50 stands for zero in the data rows.
Here is a table of points, one per row:
[25 41 57 47 51 32 37 61 55 34 54 57 63 42 47 43 67 38 55 43 36 53 44 59 59 30 35 46 31 63 59 36 25 26 73 54 45 38 62 59 62 66 51 66 32 56 33 32 58 56 80 30 50 38 50 32 33 62 70 33 58 67 24 37]
[51 58 49 61 13 35 38 55 59 56 53 34 42 53 44 49 29 41 60 49 39 54 34 28 46 42 48 44 39 48 62 45 61 59 55 32 30 69 44 41 46 63 39 58 35 42 25 56 47 41 48 39 27 45 63 65 65 33 58 40 39 41 78 57]
[59 47 39 70 29 61 57 51 32 34 64 26 46 60 49 56 32 45 57 49 43 54 50 39 57 61 52 34 45 70 65 62 53 37 33 52 54 62 40 65 50 75 61 49 30 53 39 59 61 27 39 66 34 24 52 47 61 48 29 35 30 50 15 42]
[25 55 45 38 40 61 64 34 51 46 61 48 61 31 41 51 67 33 51 54 53 45 53 63 64 49 62 47 75 56 64 22 51 46 62 72 58 72 46 66 72 58 35 63 57 74 37 54 31 80 51 42 49 47 49 50 27 33 52 42 43 61 62 47]
[30 50 50 38 27 57 53 50 66 31 65 56 60 67 57 63 61 47 20 64 49 43 56 55 59 45 26 57 63 48 61 43 48 56 52 60 42 31 46 36 32 65 49 50 50 78 63 51 35 51 55 84 38 71 58 67 68 65 37 69 52 67 49 43]
[47 44 46 57 38 51 39 49 44 67 54 44 33 22 62 68 76 54 69 39 55 68 56 57 34 51 27 53 51 60 38 73 51 47 70 49 64 55 31 51 49 47 44 72 69 51 34 58 56 54 61 33 53 24 69 53 56 46 43 44 36 27 31 35]
[47 31 41 37 45 62 22 66 35 48 47 60 48 34 57 54 55 26 58 46 29 36 21 61 45 40 75 46 40 40 66 70 30 70 47 58 38 37 28 50 56 57 25 47 55 67 41 47 66 36 66 62 25 47 37 64 55 46 40 39 61 66 33 56]
[52 63 53 41 33 54 64 62 57 44 50 61 53 35 56 44 79 29 36 25 44 52 41 40 25 53 58 35 59 63 60 75 46 65 57 60 41 38 72 75 52 30 59 46 46 62 18 46 54 46 67 41 64 47 38 53 34 52 41 33 76 46 42 25]
[92 59 65 43 90 51 50 58 42 45 32 63 76 50 66 40 55 46 67 41 44 59 60 24 33 59 54 47 43 88 66 47 53 43 42 57 55 49 29 19 42 64 45 30 47 31 54 39 52 42 58 63 23 70 82 44 41 61 49 68 55 38 58 52]
[90 31 62 58 85 53 51 37 54 79 60 73 54 62 41 15 45 41 50 41 58 59 64 56 60 62 26 68 97 74 64 33 51 49 55 40 65 60 54 41 31 51 47 23 44 71 71 52 51 26 56 59 32 72 47 59 57 36 66 49 55 47 51 72]
[61 44 52 61 55 63 48 46 66 63 64 42 37 64 55 82 46 73 68 55 52 50 44 65 67 68 83 82 47 47 41 50 49 41 54 65 30 26 76 25 53 50 50 60 23 54 74 58 53 45 28 68 46 52 33 32 68 56 34 65 90 53 73 54]
[56 70 45 48 55 35 65 68 64 44 37 61 50 31 50 73 62 46 14 53 47 44 53 79 31 53 50 46 39 43 36 40 42 52 48 25 59 68 74 73 43 36 48 44 49 84 83 53 37 33 71 58 53 42 68 36 22 41 29 62 60 55 64 63]
[63 14 73 32 65 63 56 43 54 43 40 45 45 47 49 60 38 65 66 19 45 38 32 23 47 35 53 42 72 47 68 26 16 28 25 35 55 51 60 46 62 33 37 39 62 30 27 50 88 48 63 74 42 79 58 49 69 30 61 54 14 36 55 25]
[50 49 76 52 42 68 73 47 53 64 39 46 33 46 41 29 47 67 37 37 50 80 36 58 43 59 78 38 28 34 41 83 56 30 44 41 47 20 38 31 49 52 49 42 27 12 61 29 48 67 32 53 30 44 38 49 63 34 75 66 36 69 40 66]
[37 59 45 59 63 37 43 65 68 33 57 48 56 65 57 21 54 71 40 59 64 62 48 59 61 43 57 74 58 38 13 53 74 37 36 32 52 44 49 44 75 00 45 53 53 51 79 46 50 66 25 52 37 47 45 57 42 50 60 54 61 59 34 29]
[38 57 53 46 27 43 51 58 30 31 44 66 63 41 61 64 57 38 75 41 44 38 59 53 53 47 40 33 49 55 33 60 71 38 62 30 41 80 45 31 34 41 51 67 54 32 34 39 55 43 51 46 85 46 43 42 53 39 57 18 43 66 58 53]
[32 53 45 57 33 38 66 77 45 63 39 53 79 47 54 65 36 36 51 48 45 60 79 62 53 41 51 54 40 42 38 62 67 35 47 35 62 63 47 45 50 47 58 57 50 49 36 80 24 46 60 35 59 68 36 33 50 62 51 70 42 26 49 45]
[64 56 45 45 29 68 56 29 46 55 52 43 40 42 59 58 25 57 55 76 32 46 48 39 38 54 25 73 38 51 50 21 50 61 50 61 53 80 67 45 46 49 62 65 75 41 54 65 39 45 39 40 35 43 37 85 52 61 37 46 42 73 29 61]
[29 57 66 67 37 73 25 77 50 31 54 32 38 62 51 56 40 45 41 47 58 49 65 54 45 61 49 47 48 47 53 40 51 64 35 53 81 45 51 42 42 68 30 60 19 54 35 47 63 67 68 65 47 72 43 64 56 55 59 63 67 45 34 69]
[72 51 31 46 57 74 37 28 58 64 63 37 50 51 48 56 31 50 20 42 23 50 38 49 44 58 41 26 46 29 32 34 32 64 60 62 45 45 41 53 50 30 52 44 51 65 28 49 30 25 66 62 58 35 63 54 35 60 36 36 51 75 68 55]
[37 50 29 62 71 33 60 51 62 44 48 36 47 43 56 48 62 59 50 66 42 27 47 44 42 44 29 61 44 67 51 54 57 51 52 63 76 54 53 54 55 48 77 52 67 69 35 73 37 49 49 43 72 25 36 60 50 44 60 47 23 47 58 65]
[55 46 51 65 30 62 52 38 36 49 48 63 49 58 58 52 34 26 57 58 48 41 19 53 42 56 50 34 56 33 43 38 53 55 48 55 35 58 46 31 51 73 51 40 33 65 33 49 70 76 65 21 57 48 69 58 66 58 71 59 45 57 40 37]
[24 40 44 46 68 32 79 45 55 60 40 47 27 63 32 50 38 58 56 49 66 51 47 44 51 75 60 70 28 42 41 62 47 63 61 54 44 37 34 44 45 43 41 06 34 33 62 34 24 57 06 54 51 65 65 53 54 47 63 51 50 63 35 68]
[38 83 74 50 42 71 45 44 49 43 44 38 72 59 53 50 57 47 38 50 28 55 48 68 40 50 53 49 27 37 46 57 37 58 39 53 41 43 31 69 54 66 40 10 36 44 61 55 66 19 78 56 48 50 45 69 65 54 44 46 75 38 62 42]
[50 41 38 38 68 33 55 26 63 72 69 61 53 60 67 35 59 50 67 55 70 30 67 50 41 70 55 41 46 13 73 60 50 29 40 39 35 49 74 53 78 43 41 77 51 45 46 38 54 54 34 49 65 16 42 32 56 52 33 62 81 56 63 56]
[34 66 43 43 88 70 35 36 42 50 65 60 48 48 55 61 68 39 30 55 54 48 61 42 66 35 49 42 56 47 53 44 47 71 69 46 09 48 68 70 54 52 52 64 53 75 47 62 43 70 60 43 58 47 40 60 34 56 45 41 20 53 43 47]
[34 35 59 56 40 47 34 25 44 58 63 64 24 55 72 39 35 59 47 42 65 45 35 46 73 37 75 42 48 54 46 43 61 69 42 64 52 44 80 33 90 31 61 48 45 32 69 44 54 41 30 81 47 21 62 61 65 74 53 50 57 39 65 46]
[56 46 49 62 29 32 74 74 34 46 59 24 64 40 38 53 68 57 37 32 42 52 81 52 64 66 47 61 32 42 35 59 54 58 37 57 42 59 36 49 30 55 65 69 66 64 60 49 60 56 54 36 58 52 50 47 51 53 62 41 43 26 47 56]
[70 72 58 61 83 53 60 49 39 53 22 55 54 50 44 45 53 52 63 40 31 49 55 51 67 46 53 52 81 56 90 41 51 55 37 39 78 18 39 27 20 53 50 45 32 12 59 49 66 33 49 34 22 69 73 49 47 66 40 36 51 33 51 49]
[72 52 63 68 57 36 50 50 46 62 40 61 62 58 25 46 44 75 50 43 52 44 87 62 33 12 59 44 58 91 48 37 17 64 22 50 42 33 57 62 67 43 36 61 77 38 47 10 53 42 54 31 76 82 51 24 82 15 41 72 51 41 49 28]
[38 42 26 56 40 64 15 57 50 47 63 61 51 40 22 48 32 65 41 71 30 43 62 41 31 56 43 67 48 43 50 61 55 30 38 76 51 63 55 49 22 54 59 47 40 55 81 78 41 48 35 47 68 65 69 68 54 44 45 59 34 43 60 70]
[54 49 25 30 21 67 33 51 63 62 36 57 29 68 61 49 61 48 27 73 50 46 50 19 65 54 56 52 54 50 38 23 54 39 43 48 58 56 52 38 54 92 36 35 66 60 45 54 60 41 38 50 73 43 44 58 43 58 55 31 35 71 53 52]
[50 37 60 58 54 24 34 53 35 49 61 30 48 51 88 40 46 43 84 28 72 46 43 51 50 52 80 32 55 27 41 56 58 30 60 56 45 20 77 76 40 48 31 48 65 34 59 29 49 50 48 46 46 25 29 42 55 48 63 55 73 44 57 25]
[75 41 49 08 71 42 51 21 49 53 75 36 35 67 28 32 44 53 58 53 86 61 11 59 47 36 71 44 19 40 48 68 46 52 83 40 85 64 56 39 47 63 51 42 45 38 50 51 47 63 05 48 51 56 51 58 54 58 43 39 41 57 46 38]
[48 42 45 70 29 39 54 66 21 51 44 45 41 35 33 53 59 49 69 46 80 58 61 38 31 40 46 38 42 51 52 34 65 56 68 39 41 62 31 57 51 44 62 58 65 45 35 81 81 45 56 41 58 34 43 41 29 61 58 55 53 60 60 54]
[92 54 60 21 74 26 31 22 48 42 33 76 68 41 40 53 48 51 49 49 37 32 36 46 80 64 27 58 77 72 63 27 55 60 54 26 53 37 37 71 57 34 61 40 79 28 34 63 51 83 42 47 60 43 53 34 31 41 41 58 30 36 54 74]
[43 41 38 57 31 50 50 44 35 38 20 41 47 43 76 35 35 49 63 52 70 66 54 48 59 60 39 46 39 62 56 72 22 47 64 41 51 63 39 60 48 45 81 68 57 61 39 50 49 55 65 31 64 51 48 63 47 31 43 36 49 38 58 52]
[45 55 52 31 56 37 81 44 69 55 46 38 23 59 30 47 54 38 59 70 74 55 47 47 57 38 42 42 60 40 19 84 60 41 35 68 40 45 38 60 59 26 50 43 57 23 79 45 28 72 43 55 45 65 42 21 43 60 63 54 61 51 40 72]
[23 50 58 62 59 53 50 84 53 45 40 62 64 50 46 57 46 59 34 62 50 66 40 55 47 44 44 57 69 33 53 62 59 67 53 57 49 67 46 65 40 80 54 65 56 61 42 17 50 57 62 53 51 52 26 28 27 51 56 55 65 32 50 17]
These points spread out most along one direction. Take the direction at right angles to it along which they spread out most. Then take the direction at right angles to both along which they spread out most. Go by this last direction. For each point below, how far along it does it lie, from 0 to 99? 50 is the average, and the first point above lies past it. One standard deviation of the points above along it is 16.
[37 50 29 62 71 33 60 51 62 44 48 36 47 43 56 48 62 59 50 66 42 27 47 44 42 44 29 61 44 67 51 54 57 51 52 63 76 54 53 54 55 48 77 52 67 69 35 73 37 49 49 43 72 25 36 60 50 44 60 47 23 47 58 65] 42
[90 31 62 58 85 53 51 37 54 79 60 73 54 62 41 15 45 41 50 41 58 59 64 56 60 62 26 68 97 74 64 33 51 49 55 40 65 60 54 41 31 51 47 23 44 71 71 52 51 26 56 59 32 72 47 59 57 36 66 49 55 47 51 72] 34
[56 46 49 62 29 32 74 74 34 46 59 24 64 40 38 53 68 57 37 32 42 52 81 52 64 66 47 61 32 42 35 59 54 58 37 57 42 59 36 49 30 55 65 69 66 64 60 49 60 56 54 36 58 52 50 47 51 53 62 41 43 26 47 56] 57
[30 50 50 38 27 57 53 50 66 31 65 56 60 67 57 63 61 47 20 64 49 43 56 55 59 45 26 57 63 48 61 43 48 56 52 60 42 31 46 36 32 65 49 50 50 78 63 51 35 51 55 84 38 71 58 67 68 65 37 69 52 67 49 43] 24
[72 52 63 68 57 36 50 50 46 62 40 61 62 58 25 46 44 75 50 43 52 44 87 62 33 12 59 44 58 91 48 37 17 64 22 50 42 33 57 62 67 43 36 61 77 38 47 10 53 42 54 31 76 82 51 24 82 15 41 72 51 41 49 28] 83
[25 55 45 38 40 61 64 34 51 46 61 48 61 31 41 51 67 33 51 54 53 45 53 63 64 49 62 47 75 56 64 22 51 46 62 72 58 72 46 66 72 58 35 63 57 74 37 54 31 80 51 42 49 47 49 50 27 33 52 42 43 61 62 47] 49
[51 58 49 61 13 35 38 55 59 56 53 34 42 53 44 49 29 41 60 49 39 54 34 28 46 42 48 44 39 48 62 45 61 59 55 32 30 69 44 41 46 63 39 58 35 42 25 56 47 41 48 39 27 45 63 65 65 33 58 40 39 41 78 57] 40
[34 35 59 56 40 47 34 25 44 58 63 64 24 55 72 39 35 59 47 42 65 45 35 46 73 37 75 42 48 54 46 43 61 69 42 64 52 44 80 33 90 31 61 48 45 32 69 44 54 41 30 81 47 21 62 61 65 74 53 50 57 39 65 46] 47
[56 70 45 48 55 35 65 68 64 44 37 61 50 31 50 73 62 46 14 53 47 44 53 79 31 53 50 46 39 43 36 40 42 52 48 25 59 68 74 73 43 36 48 44 49 84 83 53 37 33 71 58 53 42 68 36 22 41 29 62 60 55 64 63] 47
[23 50 58 62 59 53 50 84 53 45 40 62 64 50 46 57 46 59 34 62 50 66 40 55 47 44 44 57 69 33 53 62 59 67 53 57 49 67 46 65 40 80 54 65 56 61 42 17 50 57 62 53 51 52 26 28 27 51 56 55 65 32 50 17] 66
[52 63 53 41 33 54 64 62 57 44 50 61 53 35 56 44 79 29 36 25 44 52 41 40 25 53 58 35 59 63 60 75 46 65 57 60 41 38 72 75 52 30 59 46 46 62 18 46 54 46 67 41 64 47 38 53 34 52 41 33 76 46 42 25] 70
[38 83 74 50 42 71 45 44 49 43 44 38 72 59 53 50 57 47 38 50 28 55 48 68 40 50 53 49 27 37 46 57 37 58 39 53 41 43 31 69 54 66 40 10 36 44 61 55 66 19 78 56 48 50 45 69 65 54 44 46 75 38 62 42] 43
[64 56 45 45 29 68 56 29 46 55 52 43 40 42 59 58 25 57 55 76 32 46 48 39 38 54 25 73 38 51 50 21 50 61 50 61 53 80 67 45 46 49 62 65 75 41 54 65 39 45 39 40 35 43 37 85 52 61 37 46 42 73 29 61] 18
[38 57 53 46 27 43 51 58 30 31 44 66 63 41 61 64 57 38 75 41 44 38 59 53 53 47 40 33 49 55 33 60 71 38 62 30 41 80 45 31 34 41 51 67 54 32 34 39 55 43 51 46 85 46 43 42 53 39 57 18 43 66 58 53] 64
